128 stands for zero in the data rows.
Here is a table of points, one per row:
ndarray[134 136 168 137 126 121 178 145 173  50 157 107 168 127 149 107 210  89
        165 153 120 141  86 101 125 133 122 199 163  97 134 126]
ndarray[102  77 102 205 157 117 128  97 169 112 160 156  98 104 183 119 128 108
        176  69 117 105 175 141 119  96 118 165 133 135 105 106]
ndarray[143 109 108 111 135 149  99 145 130 161 163 126  84 135 134 120 151 159
        119 158 129 195 162 121 128 159 118 194 123 205 124 110]
ndarray[108 102 133 198 105 165 115 137 150 163  71 118 206 111 108 134 151 140
         89 111 146  89  86 191 123 167  76 161 117 146 119 110]
ndarray[ 69 185 109 132 107  90 147 131 176 134 175 108 134 170 186 110 130 167
        121  99 132 179 131 150 157 112 106  85 145 114  75 143]
ndarray[139 102 159 116 111  65  89  90 123 187 138  63 123 123  81  64 160 165
        144 155 143 171 160 112 121 170 136 195 101 118 122 133]
ndarray[105 124 122 118  88 122 144 153 192  34 105 177 132 174  93 142 174 178
         82  70 159 119 164 117 117 136 135 159 108 116 146 158]
ndarray[129 109 181 159  99 183 103 102 120 120 213 154 128 173 165 107 120 118
        109 163 128 135 153 115 191 133 118 154 150 127 121 119]
ndarray[ 95  79 155 129 111 119 126 126 117  97  80 184  95  98 149  94 156 165
        141 153 158 138 169 147  86  73  55 123 130 105 160 119]
ndarray[ 86 135 125  70 103 150 117  74 130  88 166 168 171  94 137 116 160 153
        115 119 103 150 109 128 122 102 136 148  86 173  27 162]
ndarray[117 112  58 159 138 119 173 140 103 104 180 154 126 162 162 158 140 109
        123  96  61 157 141 114 150 166 165 170 133 116 122 198]
ndarray[176 149 159 174  86  80 153 146 156 200 134 151 154 159 182 163 119  72
        147 144 114 129 110 129  76 161 115 176 116 134  81 162]
ndarray[ 68 226 165 127 144 141  80 120 150 142  96 183 139 142 158 150 116 156
        157  52  86 128 118 105 134 152 123 195 122 106 101  83]
ndarray[160 131 139 144 111 127 124  74 129  71 156 149 105 123 174 168 142 170
        138 127  75 140 111 155 220 150  93 113 139 170 151 102]
ndarray[162 141 112 121  86 130 151 117 108 132 156 108 116 103 155 151 221 108
        149 164 182 138 115 161  81 111 145 222  71 153 117 139]
ndarray[ 95 142 183 155 137 141  94 156 128  84 168 120 176 109 204 120 144 172
         95 130 117 109 185 140  73 111 151 140 137  74 148 171]
ndarray[ 96  95 157  90 119 184 134  88 149 151 142 105 144 117 148 175 222 126
        181 116 112 176 133 138  98 119 148  90 125  78 110  78]
ndarray[136  83 216 128 166 169  99  96  73  71 157 145 188 182 146 161 115 133
        100 101 142 148  92 159 103 111 113 112 114 162 139 113]
ndarray[ 91 126 146  92 108  87 161 149 130 106  94 144  87 140 170 126 145 158
         49 130 152 171 138  94 112 178 146 152 150 115 141 127]
ndarray[ 96 168 105 149  95 108 151 149 125 145 182 183 176 174 107 138  97 163
        140 217 151  96 138 135 149  93 147 158  94 178 179 105]
ndarray[ 84 110 126 147 118 148  87 129  79 106 142 127 119 145 137 132 123 154
        167  97 110 125  69 134  71 143 182 139 130 110 112 115]
ndarray[219 140 199 163 128 142 151 130 155 109 122 151 115 132 119  69 138 160
        128 133 154  92 129 102 189 170 166 140 197 125  73 115]
ndarray[215 172 144 114 121 148 122  95  84 148 124 132 184 153 126 145 157 165
        100  93 118 170 125 152 129 109 148 109 153 175 175 174]
ndarray[133  98 130 146 160 194 166 171 148 123 159  96 118 133 136 168 133 164
        134 106 151  74  54 111 120 160 124 181  87 117 122 143]
ndarray[128 146 166 143 114 154  91 107 173 110 150 131 109 182 106  98 135  88
        116 106 138 147  96 158  94 102 146  97 153 179  87 102]
ndarray[131 136 168 146 172 133 163 143 115 127 181  38 136 129 160 153 118  96
        110  62 132 147 130 116 142 144 103  92 125 109 154 150]
ndarray[160 118 127  86 104 163  96 135 146 108  69 145  89 165 167 105 124 174
        175 146  99 121  62 131 130 118 166 191 101 100 157 171]
ndarray[104 122 135 105 128 133 129 137 169 150 148 161  69  90  95 160 133 169
        147 148 142 168 113  67 100 121 165 112 142  96  88 143]
ndarray[159  55 104 127  73 129 127 135 169 107 125  95 182 186 148 137 103  64
         89  92 126 210 141 104  77 132 135 124 120 139 173  89]
ndarray[ 78  65 180 158 124 104 160 231 135 171 133 122 121 183 169  89 165 167
        126  92 147 167 141 224 118 137 220 148 166 142  53  96]
ndarray[182  80 113  63 122 136  84 114 200 123  96 131 152 105 148 146  42 148
        190 137  92 144 166 170 167 137 133 141 120 101 114 127]
ndarray[139 137 112 151 185 178 142 137 112 109  81  94 121 125 124 191  90 127
         82 156 144 176 109 146 151  51 109 122 115 123  90 151]
ndarray[133 118 168 157 108  88 116 115 160 157 154 182 140 113 135 162 100  82
        173 153 212 153 144 156 112 158 151 165  68 134 119 141]
ndarray[186 175 122 149 129 204 169 121 116 157 113 191 117 154 157  86  90 137
        104 153  88 170 144 130 111  99  92 123  87  55 138  93]
ndarray[ 97 173 179  54 156 146  84 159 174  81 113 119 118 108 152 222 141  80
        158 129 127 134 144 142 160 115 122 160 174 135 158  93]
ndarray[134 141 136  73 189 106 134 172 127 130 170 124  97 102 158  61 150  69
         93 138 156  63 154 198 148  92 166 166  89 166 142 102]
ndarray[166 156 135 113  51 138 117 160 118 133 137 179  67 166 106 122 135 135
        115  98 104  88 148 197 107 129 165  99 105  92 178 115]
ndarray[168 121  67 112 124  80 180  97 104 153 118 146 155 114 146 114 157 112
        114 112 115 112  88 128 139 120  91 169 150 143 126  19]
ndarray[101  87 124 116 106 169  71 112  56  97 152 150 125 156 116 155 135  91
        148  59 107 111 183 152 194 140 137 143  82 110 117 136]
ndarray[127  66 176 136 122  64 127 161 138 140 134 176  71  49 116 126 167 127
         96 109 143 130  52 130 139 116 116 101 118 158 112 134]
ndarray[117 175 128 134  98 178 146 161  93  85 190 113 138  57 131 162 106 128
        160 119 121 117 144 122 109 134 133  98 156 127 112 138]
ndarray[148 109 128 141 159 159 141 154 175 122 104 107 134 151  96  76 193 149
        183 140 139  87 125 141 114 124 130  70  99 131 108 189]
ndarray[117 129 110 100 142 150 129 113 126 171 190 157  92 173 108 102 138 157
        113  71 178 151 100  91 100 107  85 143 127  87 127  76]
ndarray[125 168 170 124 169  76 128  96 105 144 143 148 123 131 135 131 150 123
        144 100  55 158  94 149 164 128 153 125  91  90 108 108]
ndarray[ 60 161 152 135 106 150  91 122 151 135  94  81 127 116 103 125 126 118
        106 159 115 143 134 182 107 135 167 147  96 198 161 113]
ndarray[101 139 116 225 147 119 126 122 141 134 104 108 142 179 136 173 164 129
        114 169 124 120 109 149 157  36 152 149 121 108 117 157]
ndarray[140 137  94 117 129 121 114 152  86 123 147 123 167 133  90 122 131 166
        175  75  97 173 123 147 137 106  74 189 216 138 161 171]
ndarray[121 113 129  84 108 114 103 158 110 162 132 147 161 129 127  81  88 141
        151 159 131 160  57  74 131 119 190 163 102  74 176  76]
ndarray[156 101 122  60 166  66 127 135  89 128 112 133 110 194  93 160 134 120
        149 126 160 114 151 161 127 110 134 148 162  89 127 110]
ndarray[ 39 123 137  97 128 150 189  81 138 144 147  97 136 129 102 123 119 150
        134 113 155 142  92 222 181 143 151 149 106 102 131 112]
ndarray[183 122 110 104 129 122 134  76 125 175 136 106  82  96 174 135  92 150
         99 107 154  54 116 126 120 128 152 132 185 124 116 177]
ndarray[175 132 137 183 113 155  71 181 191 160 150  89 105 121  96 139 160 191
        131  69 137 157 148 100 192  75 127 142  88 146 176  83]
ndarray[183 128 105 131 166 118  85 149 185 160 142 116 206 119 170 148 149 139
         73 122 115 119 130 184 137 139 140 122  81  92 134  83]
ndarray[ 98 184 132 114 103 135 184 160 132 169  87 183 125 120 116 135 139 116
        161  80 154 153 145 150 137 151  98 141 125 170 133 174]
ndarray[157 149  89 133 118 153 161 170 118 112  88  86 126 159 194 131 172 154
        179  97 153 136 143 147 163 102 137  84  82 144 155  89]
ndarray[ 75 154  66 147 221 115  72 122  91 119 161 145 132 122 188 121 175 132
        136 161 133 146 108 133 143 187 139 108 144 108 164 133]
ndarray[110 139 118 154  69 123  47 137  96 111 114 130 165 109 186 148 161 141
        117 128 140 144 112 143 192 167  72  96 132  94 100 111]
ndarray[116 101 175  85 114  98 124 173  83 114 185 119 146 129 168 135  95 154
        158 178  80 147 131 142 178 145  54  93  52 133 160 149]
ndarray[101 134 149 139 159 181 145 104  86 121 106 137 144 159 161 122 162  67
        144 176 160 167 173 128 202 169 117 139 153 134 130 117]
ndarray[117  80  82 127 122 160 145 122  67 138  85 116 126 114 167 126 111 181
        112  81 179 129 158 111 138 136 160 184  79 153  92 132]
ndarray[146 159  62 135 177 152  68 151 145  88  98 128 125 103  91  79 123  92
        102 131 113 144 144 156 108 158 118 147 147 155 139 124]
ndarray[ 99 127 119 133  98 119 141 151 106 180 114  99 131  88 121 141  96 149
        129 134  29 117 101  55 120 131 169 139 153 180 160 109]
ndarray[ 99 115 174  85  94 147 130 106  99 180  87 110 100 105 145 100 143  94
         54 122  80  97 141  71 158 106 117 154 123 126 129 146]
ndarray[118  95 102 157 133 129  73 104 183 137 106 151  83 154 129 142 115 129
        107 150 119 171  86 148 104 119 156 121 148  97 133 180]
ndarray[130  92  84  80  71 159 129 131 139 163 127 161 163 123 140 143 174 132
        103 146 142 103 104 139 143 165 191  78 187 105 122 120]
ndarray[ 69  79 160  93 165 119 148 102 169 156 170 125 181 150  95 131 133 137
        124 108 107  95 143 160 154 121  96 141 146  89 152 178]
ndarray[117  75 141 184 158 169 147 191 143 145  93 195 117  86  80 129 151 124
        111 113  61 136 131 143 130 163 130 151 117 101 152 103]
ndarray[135  84 123 140 128 110 140 128  84 159 112 180 179 121 159 153 108 162
        171 161 116 115 172  84 135  52 179 146 158 178 120  80]
ndarray[107 146 116 170 107 135 115  94 133  95 175 122 148  81 158  84 105 131
        139  92 149 125 148 151 115 145 179 134 119 106 158 116]
These points spread out most along one direction. Take the direction at right angles to it along which they spread out most. Go by this last direction. How far along it is each point below, from 0 to 99? The average is 50, and the first point in the table lies past the average. One standard deviation of the points above along it is 16.
ndarray[156 141 129 138 135  93  97 155 108 110 103 142 147 115 101 122  98  98
        117  78 174 159  95 134 165  93 150 137 135  68 116 162] 50
ndarray[146  93 136 104 168 132 157 133 118 142 138  94  72 171 144 135 103 167
        156 158 146 101 129 143  67 186  78 105 117 162  85  97] 54
ndarray[118 121  98 101 109 177 105 194 124 106 153 117 181 127 112  35 117 101
        132 138 153 120 124 108 151 103 114 114 132 138  97 138] 50
ndarray[144 142 175 101 111 111 103 184  92 180 128 129 145 112 145 140 134 114
        122 119 120 147 128 114 146  99 119 150 101 100  82  97] 37
ndarray[131 113 127 175  67  97 164 100 102  41 167  95 115  79 124 130  96 142
        108 127 121 161 123 196 127 117 120 146 155  99 101  98] 58
ndarray[ 81 129 134 165 119  89 132 127 118 116 131  95 115 168 127 169 109 139
        111 134 225  55 142 106 155 122 107 121 135 124 144  80] 59
ndarray[167 106 117 115 137 189 121 158 110 200 211 153 137  87 133 197 149 164
         68 145 192 165 167 148 143 134 145 162 147 137 126 119] 46
ndarray[114 151 170 117 188 128 149 108 114 118 135 166 170  67 172 103 147 181
        129  86 142 132 133 177  98 123 132 128 142 127 191 117] 55
ndarray[152 152 138 197 150 119 126  78  97 136  94 106 161 114  61 114 165 114
        141 129 140 143 195 124 123 154 136  75 104  96 122 149] 56
ndarray[155 107 109  91 173  80 138 128 138  81 148 136 147 136 113 170 169 143
         76 141 112  81 162  71 118 137 157  93  51 169  86  78] 46
ndarray[115  90 117 148 113 124  99 134 162 182 111 164 120 109 178 114 148  86
        174  77 142 128  99 110 127 118 113  97 113 162 177 186] 50
ndarray[168 125 134  96 166 158 191 107 131 116  94 160 174 116 153 104  83 140
        132 119 161 201 110 100 184 127 155 107  81 153 174 141] 27
